In the rows, 128 means zero.
Rotation paths and how fast each direction turns (deg/step):
Each turn is a multiple of 5 degrees from 10 to 175, or 0.
Each row of a path follows its step; steps can be skipped.
path 1
step 0: [132 133 141 115 122 137 133 130 125 127 136 126 146 127 130 136 129 122
 138 130 133 116 123 122 117 133 132 124 139 138 115 120 116 130 113 131
 133 143]
step 1: [150 124 143 119 133 123 135 136 126 125 124 136 147 133 128 126 144 132
 127 138 134 113 134 123 132 122 132 130 129 126 123 122 130 124 122 126
 126 144]
step 2: [145 146 140 114 134 118 145 129 135 136 121 119 139 119 127 137 135 137
 129 128 133 124 119 136 127 124 139 132 136 131 128 127 131 129 126 135
 128 132]
step 5: [136 132 131 114 124 120 125 133 130 134 129 112 124 132 123 145 122 126
 125 115 121 123 122 144 125 115 123 130 126 123 118 125 113 135 136 138
 124 139]
step 6: [133 117 143 116 127 123 121 133 141 122 130 121 137 135 124 132 116 122
 135 124 111 117 126 128 132 128 114 130 131 138 121 130 109 126 137 119
 127 137]
step 14: [145 127 137 119 120 134 138 128 119 128 126 128 126 123 122 138 125 147
 137 135 121 121 129 128 135 116 132 126 124 121 143 118 115 136 132 121
 121 139]
step 15: [139 134 135 129 132 136 138 134 131 118 135 126 132 113 131 135 133 144
 135 130 115 127 129 144 122 116 123 134 138 138 129 134 119 139 135 119
 135 141]
step 16: [137 138 138 130 121 148 125 132 129 136 132 131 136 125 124 143 133 128
 143 122 131 119 128 118 122 120 127 122 139 136 121 131 126 142 133 112
 127 140]
[130 126 132 128 123 129 128 126 124 127 129 131 129 127 126 130 127 125
 120 131 130 130 131 124 129 127 127 126 131 124 124 127 131 128 131 127
 125 128] : 115
[128 132 125 128 128 127 130 127 128 131 129 121 127 126 132 133 128 124
 129 125 130 131 131 127 126 125 126 124 131 130 126 128 129 133 125 132
 128 127] : 135
[125 126 127 134 128 130 126 129 130 131 126 128 131 131 124 133 125 130
 129 123 126 131 131 128 129 125 124 131 130 129 128 131 124 129 133 127
 127 127] : 35
[126 127 126 128 127 129 120 129 126 124 130 125 125 128 126 129 133 123
 128 124 132 127 123 126 124 128 128 130 125 129 124 128 125 128 131 129
 127 131] : 60
[132 130 127 132 127 130 126 126 131 129 125 132 133 125 128 126 133 128
 129 130 131 126 130 124 126 130 129 130 130 130 125 126 127 130 128 130
 135 127] : 45
[127 125 126 129 131 128 126 127 128 127 129 130 127 134 132 133 128 134
 128 129 133 124 129 126 130 130 128 122 126 131 123 127 130 129 128 124
 128 128] : 115
[129 123 129 129 130 132 124 124 128 126 126 128 124 122 131 130 125 127
 126 124 125 125 129 127 131 130 127 128 126 128 133 126 129 131 128 130
 130 125] : 20
path 2
step 0: [111 123 133 129 126 144 144 141 118 130 120 125 117 140 132 139 132 126
 123 130 138 131 120 138 139 121 120 133 115 117 120 120 124 122 140 123
 138 131]
step 2: [128 134 142 131 140 140 137 138 136 118 127 122 130 141 122 122 119 132
 136 146 114 116 129 121 134 134 140 122 127 141 143 121 127 130 132 131
 131 117]
step 4: [136 126 133 134 131 128 110 121 126 129 123 133 145 124 126 145 126 132
 132 123 134 120 123 124 121 132 132 119 117 119 119 110 113 125 119 138
 128 111]
step 5: [147 138 121 116 128 140 127 121 130 132 131 127 137 116 122 141 124 131
 139 141 123 131 124 130 139 121 137 110 142 117 129 139 123 124 124 118
 121 126]
step 6: [122 130 128 124 120 138 130 132 131 150 136 139 144 127 133 121 134 134
 132 135 139 125 138 107 121 111 116 124 122 127 133 137 126 125 126 118
 127 130]
step 8: [143 120 124 126 121 134 123 139 135 133 113 130 127 137 147 109 119 128
 112 122 123 124 133 137 140 129 140 132 129 122 128 140 125 116 122 122
 125 121]
step 13: [126 123 132 124 138 118 123 109 122 121 143 121 126 127 140 130 142 116
 134 121 116 142 122 140 130 123 120 118 121 127 126 131 137 139 111 131
 127 134]
step 15: [118 142 124 129 126 120 128 135 119 120 142 125 105 123 136 126 122 125
 133 129 133 130 122 116 123 121 130 128 144 125 112 127 124 123 138 118
 145 138]
[123 127 131 133 131 125 129 128 128 127 128 128 134 130 127 129 131 124
 126 126 129 127 131 129 128 125 127 130 130 126 130 130 127 135 132 123
 127 125] : 100
[131 129 124 122 129 128 123 127 132 131 128 127 132 126 130 128 122 126
 127 126 127 129 133 126 130 126 124 133 126 126 131 131 127 129 128 128
 128 124] : 20
[130 127 123 128 129 129 135 128 123 131 131 128 129 129 128 129 127 130
 132 130 127 124 128 126 127 129 126 133 129 124 133 127 124 129 129 128
 127 133] : 70
[126 122 132 129 134 127 126 130 127 131 128 126 126 127 131 124 129 124
 130 127 124 124 126 126 131 128 131 130 127 130 132 129 130 125 125 126
 131 130] : 60
[131 129 132 126 132 125 125 127 124 127 123 126 128 129 132 130 126 132
 125 127 130 125 126 126 129 127 125 125 128 129 128 129 129 128 133 129
 122 132] : 110
